[[  1  34  57 -67  -5   2  14 -23 -32  82   3  13  -1  30  -8]
 [-34  -4  22 -15 -31 -37   1  -2  -1 -11  54   5  19  82 -45]
 [  2  40  32 -46   3  20 -22  -8 -21 -47 -63   2 -38   7  30]
 [  7 -25  -9   9 -18 -10  -2 -11  16  15  -7 -79  59 -13 -19]
 [ -5  46 -33  13   7  19   2 -22 -36  11 -55 -52  36  19  39]
 [  3  27 -51  52 -22 -13   1 -35 -39  28 -10  26 -28 -37 -19]]
->
[[  3  27 -51  52 -22 -13   1 -35 -39  28 -10  26 -28 -37 -19]
 [  1  34  57 -67  -5   2  14 -23 -32  82   3  13  -1  30  -8]
 [-34  -4  22 -15 -31 -37   1  -2  -1 -11  54   5  19  82 -45]
 [  2  40  32 -46   3  20 -22  -8 -21 -47 -63   2 -38   7  30]
 [  7 -25  -9   9 -18 -10  -2 -11  16  15  -7 -79  59 -13 -19]
 [ -5  46 -33  13   7  19   2 -22 -36  11 -55 -52  36  19  39]]

[[-18   1  10 -21   6  39  17  12]
 [-60  11  51 -27 -63 -14  20 -10]
 [ 63 -26  24 -41   8  17  -5   2]
 [  6  13 -32  71  38 -10  68 -12]
 [-21 -69   1  31  -1  62 -39  16]
 [-31 -71  -8  47 -36  49 -11 -14]]
->
[[-31 -71  -8  47 -36  49 -11 -14]
 [-18   1  10 -21   6  39  17  12]
 [-60  11  51 -27 -63 -14  20 -10]
 [ 63 -26  24 -41   8  17  -5   2]
 [  6  13 -32  71  38 -10  68 -12]
 [-21 -69   1  31  -1  62 -39  16]]

[[-12  13   2  11  19 -11 -36 -29]
 [-14 -63  -4  50 -51 -45  -9  21]
 [-60  67 -19   4 -49  22  44   4]
 [ 23  27  58 -40  -7  -8  19 -64]
 [ 13  -2   3   5  21   2 -25  -5]
 [ 49 -32  17 -22 -16  40 -40  36]
 [-30   1  15 -21  66  42  10  67]
 [ 53 -29 -68  -2  46 -22  89 -30]]
->
[[ 53 -29 -68  -2  46 -22  89 -30]
 [-12  13   2  11  19 -11 -36 -29]
 [-14 -63  -4  50 -51 -45  -9  21]
 [-60  67 -19   4 -49  22  44   4]
 [ 23  27  58 -40  -7  -8  19 -64]
 [ 13  -2   3   5  21   2 -25  -5]
 [ 49 -32  17 -22 -16  40 -40  36]
 [-30   1  15 -21  66  42  10  67]]

[[-13 -23  68   6 -43   5 -36]
 [ -6 -16 -41 -17 -18 -24 -25]
 [ 29   4  69   3  13  19   4]
 [  1   7  79 -19   5  17  10]
 [ 20 -14  34  -3 -33 -35 -68]
 [-16 -49  46 -47 -58 -47 -62]
 [-11   4  53 -38 -48  -1 -55]
 [  9  -8   0  -8 -24   5 -30]
 [ -4  59 -39 -16  20   1   5]]
->
[[ -4  59 -39 -16  20   1   5]
 [-13 -23  68   6 -43   5 -36]
 [ -6 -16 -41 -17 -18 -24 -25]
 [ 29   4  69   3  13  19   4]
 [  1   7  79 -19   5  17  10]
 [ 20 -14  34  -3 -33 -35 -68]
 [-16 -49  46 -47 -58 -47 -62]
 [-11   4  53 -38 -48  -1 -55]
 [  9  -8   0  -8 -24   5 -30]]

[[ -3   0  -2   0   0  -3   0   3]
 [ -4  -5  -2   1   2   2   1  -2]
 [ -1   2  -2  -2  -1  -2  -1   1]
 [-12  -8  -7  -1 -10  -6 -10  -4]
 [ -5  -4 -14  -6  -6 -30 -75   4]]
->
[[ -5  -4 -14  -6  -6 -30 -75   4]
 [ -3   0  -2   0   0  -3   0   3]
 [ -4  -5  -2   1   2   2   1  -2]
 [ -1   2  -2  -2  -1  -2  -1   1]
 [-12  -8  -7  -1 -10  -6 -10  -4]]

[[-27  71  63 -68 -34  22  83  -6 -32   5  32 -46   9]
 [ 30  -3 -36 -19   6 -19 -54   0  33  35 -87 -72  52]
 [ 57 -43 -44 -57  -1 -26 -59  22  28 -49 -41  25 -20]]
->
[[ 57 -43 -44 -57  -1 -26 -59  22  28 -49 -41  25 -20]
 [-27  71  63 -68 -34  22  83  -6 -32   5  32 -46   9]
 [ 30  -3 -36 -19   6 -19 -54   0  33  35 -87 -72  52]]

[[-41  56  -8 -28]
 [-27  54  56 -26]
 [ 20 -44 -56 -21]
 [-15  17   3 -24]
 [ 17 -35  10 -18]
 [  8  -9  13  -7]
 [-50  38 -14  31]
 [ 27 -35 -43  -4]
 [-17  49  40  30]
 [ 21  -5   6  11]
 [-22 -14 -71 -53]]
->
[[-22 -14 -71 -53]
 [-41  56  -8 -28]
 [-27  54  56 -26]
 [ 20 -44 -56 -21]
 [-15  17   3 -24]
 [ 17 -35  10 -18]
 [  8  -9  13  -7]
 [-50  38 -14  31]
 [ 27 -35 -43  -4]
 [-17  49  40  30]
 [ 21  -5   6  11]]
